In the rows, zero is written as 128.
One turn moves each row of this set onto another row. After a few examples, where does it send each row asked below?
menor: [121 129 153 154 164 141 164 123 140 134 134 127 129 132 121  74 118 146
 135 148 111 122 114 121 137]
kamu: [137 115 139 151 122 145 121 142 154 165 121 114 137 134 121  89 115 127
 134 120 146 142 105 111 119]
meda: [121 108 139 156  89 150 151 140 138 103 127 141 121 133 135  99 103 131
 121 147 110 128 133  98 110]
siti: [144 114 141 155 132 139 123 138 151 162 127 124 138 139 122  88 110 132
 123 124 154 136 104 106 113]
sug: [118 116 134 159  98 154 147 135 140 104 131 143 132 132 132 115 102 133
 130 151 111 134 134  97 110]
Lig: [145 108 139 160 134 134 123 144 152 165 120 122 136 135 121  88 120 135
 124 123 142 142 112 108 114]
rik: [113 115 142 142 107 113 185 142 125 131 142 128 129 126 112 115 114 135
 104 117 137 147 104 107 139]
dut: [131 130 150 146 160 137 166 127 133 130 130 127 140 125 119  77 121 144
 139 145 110 111 116 125 138]
Lomiv: [107 111 132 142 105 112 179 134 128 137 137 132 134 137 113 116 121 141
 107 122 126 152 106 103 145]
Rana: [124 131 143 151 159 139 165 127 140 130 135 123 128 131 121  70 109 142
 135 145 109 113 105 122 138]
gagu: [103 123 129 133 113 145 150 105 144 143 144 116 132 119 125 106 134 136
 125 147 119 150 107 128 115]
sanul: [111 109 141 142 102 112 187 143 123 142 136 130 137 135 117 117 109 143
 106 117 125 142 110 105 140]
Renon: [129 128 139 155 160 139 163 131 139 137 131 121 131 127 122  67 119 146
 134 148 106 117 110 113 142]
Muf: [141 110 143 157 132 140 126 145 150 163 118 125 143 141 124  90 111 134
 125 122 146 143 110 118 110]
Felan: [121 109 140 153  89 144 149 127 142 103 125 138 129 129 134 105  98 135
 130 146 107 132 128  94 110]
tezas: [136 130 150 139 112 137 144 126 112 150 159 133 144 114 123 110 112 128
 115 142 123 115 114 115 107]
guvud: [126 112 144 152 135 151 168 152 125 136 123 138 155 146 131 105  98 132
 158 123 134 159 125 113 134]
debob: [129 107 144 158  90 147 145 134 129 107 134 140 124 129 135 103 102 134
 127 151 109 130 133  94 114]
Zur: [106 113 133 144 108 113 184 143 127 135 134 132 134 140 110 110 114 134
  98 122 125 146 112 102 139]
nogun: [130 112 136 133 132 131 156 136 140 108 124 136 118 131 123  99  94 120
 160 117 139 128  94 102 134]

gagu turns into guvud
debob turns into Rana
Renon turns into Zur
Now these:
dut turns into rik
sanul turns into siti

One turn moves each row of this set onto another row. After a few examples, where does it send each row asked below?
vime: [126 148 137 132 125 108 138 127 120 148 139 121 119 103 108]
Pef: [134 134 125 100 132 119 150 132 144 131 134 133 131 113 139]
pum: [134 144 122 150 143 115 117 127 122 115 154 118 146 126 137]
Nokik: [138 130 141 123 144 144 144 135 117 116 135 104 125 132 106]
divi: [122 116 117 144 147 106 111 126 133 126 136 139 149 131 142]
duk: [130 117 111 144 127 109 105 138 119 112 127 130 145 140 126]
Vore: [110 140 132 147 118 111 105  99 109 123 136 118 127 128 123]
zod: [121 131 133 140 123 141 111 116 117 154 125 113 126 139 107]
Zela: [110 134 134 124 105 101 129 114 123 143 118 125 113 109 126]
Maro: [121 118 132 151 122 133 106 120 120 150 128 116 130 151 124]
nek: [139 126 114 155 141 112 121 135 128 117 144 122 135 129 146]
lud: [128 124 162 124 126 133 138 124 126 118 120  94 130 138 124]
sufa: [106 128 131 140 115 141 109 116 105 136 116 129 119 127 111]
sufub: [137 116 135 104 139 123 143 147 138 119 123 140 132 118 119]
lilor: [125 127 136 129 118 124 135 129 136 169 126 116 117 125 130]
fik: [134 134 148 132 142 146 142 131 118 118 135 102 124 130 107]
Pab: [118 145 137 154 139 129 111 114 109 136 153 123 134 122 116]
dibun: [120 122 163 129 127 136 132 117 128 123 115  96 131 138 122]
fab: [116 144 135 140 114 126 109  99 110 136 126 109 120 126 114]
zutu: [144 128 142 106 132 118 145 128 153 124 127 115 128 124 141]
Vire: [148 130 141 108 135 111 143 138 143 118 127 122 133 118 118]
zag: [134 120 106 146 142 103 114 130 127 117 136 132 141 132 135]
megi: [133 129 134 101 118 101 143 129 142 124 120 130 136 113 131]
mos: [136 121 141 106 126 119 148 142 146 140 124 130 139 119 135]
Nos: [102 119 123 105 145 145 130 106 122 120 121 131 128 138 119]
nopo: [129 117 124 151 127 128 113 138 131 128 131 118 142 147 153]
Lep: [ 99 129 153 113 136 129 128  95 129 119 119 113 135 129 129]
Puru: [106 140 131 138 126 150 115 104 115 147 132 121 119 127 129]
kabes: [116 126 118 141 150 129 112 130 129 131 146 138 153 133 146]
Rufud: [125 125 135 102 138 123 144 134 139 113 127 145 129 108 137]
rofe: [131 118 129 159 134 112 118 137 130 120 135 122 138 128 154]
sef: [113 145 136 141 132 138 112 112 107 141 136 126 128 118 102]
Ter: [119 121 121 126 111 118 133 141 120 151 117 136 111 119 110]
maso: [128 122 138 102 124 116 142 125 145 111 117 128 124 116 147]
Peb: [137 134 141 112 126 113 151 141 135 121 132 131 134 102 130]
lilo: [120 119 133 153 139 105 113 128 131 120 134 133 149 122 151]
naz: [105 127 159 110 134 129 133 102 130 118 121 110 137 129 137]
Mulun: [121 124 122 106 143 136 137 125 110 105 127 128 125 130 100]
Raba: [108 132 122 145 137 146 112 111 116 145 146 129 126 136 136]
bevo: [116 130 131 148 125 103 109 121 119 105 132 127 147 122 145]
pur: [101 117 130  98 141 139 131 109 123 118 120 132 132 135 125]
rufof: [107 140 124 122 131 127 137 121 126 157 139 139 116 106 130]
dure: [122 126 121 118 140 140 135 124 109 104 124 123 119 131  98]
senu: [114 120 124 151 114 125 104 124 102 125 125 130 123 135 113]
gug: [136 120 126 107 116 119 149 146 136 123 119 134 125 116 134]

rufof turns into Zela
nek turns into zag
bevo turns into nopo
Now these:
fab turns into zod
pur turns into naz
Maro turns into Pab
gug turns into Pef
Nos turns into Lep
sufub turns into Rufud

One turn moves each row of this set onto another row. After a few examples, where does it send each row asked below?
Vifos: [115 139 136 122 137 155 114 152 130 102 125 104 124]
Dani: [123 134 135 126 118 142 123 103 124 140 132 117 135]
lol: [109 116 147 119 138 123 123 140 129 107 151 136 139]
Fep: [116 137 126 143 112 124 128 146 100 116 133 127 159]
Maf: [123 129 136 124 130 112 116 155 130 100 133 154 138]
Getu: [118 133 133 124 126 136 129  99 129 116 125 124 133]
fikil: [126 134 124 140 112 120 134 147 102 140 124 126 152]
logu: [121 118 136 144 121 134 128 151  95 142 129 140 129]
bazi: [122 137 149 127 125 147 109 117 123 143 130 139 116]
Zures: [107 125 131 114 100 126 100 149 120 142 113 145 119]
rera: [108 128 131 122 147 138 124 161 125 108 112 111 138]
Rorul: [115 142 125 122 134 143 103 158 133  99 105 120 134]
gar: [137 116 122 140 121 145  91 134 124 130 133 107 130]
Vev: [124 127 135 126 129 118 109 161 125 151 135 104 138]
pil: [122 137 118 111  86 122 113 136 129 134 112 127 123]
Sut: [111 145 127 105  92 114 124 144 131 118 120 124 122]
Kizin: [143 126 119 126 129 118 106 144 139 138 105 123 118]
fufaf: [121 123 138 116 116 132 109 142 134  92 146 140 119]

Sut turns into Fep
pil turns into fikil
fufaf turns into Maf
Now these:
gar turns into Kizin
Zures turns into logu
rera turns into Vifos

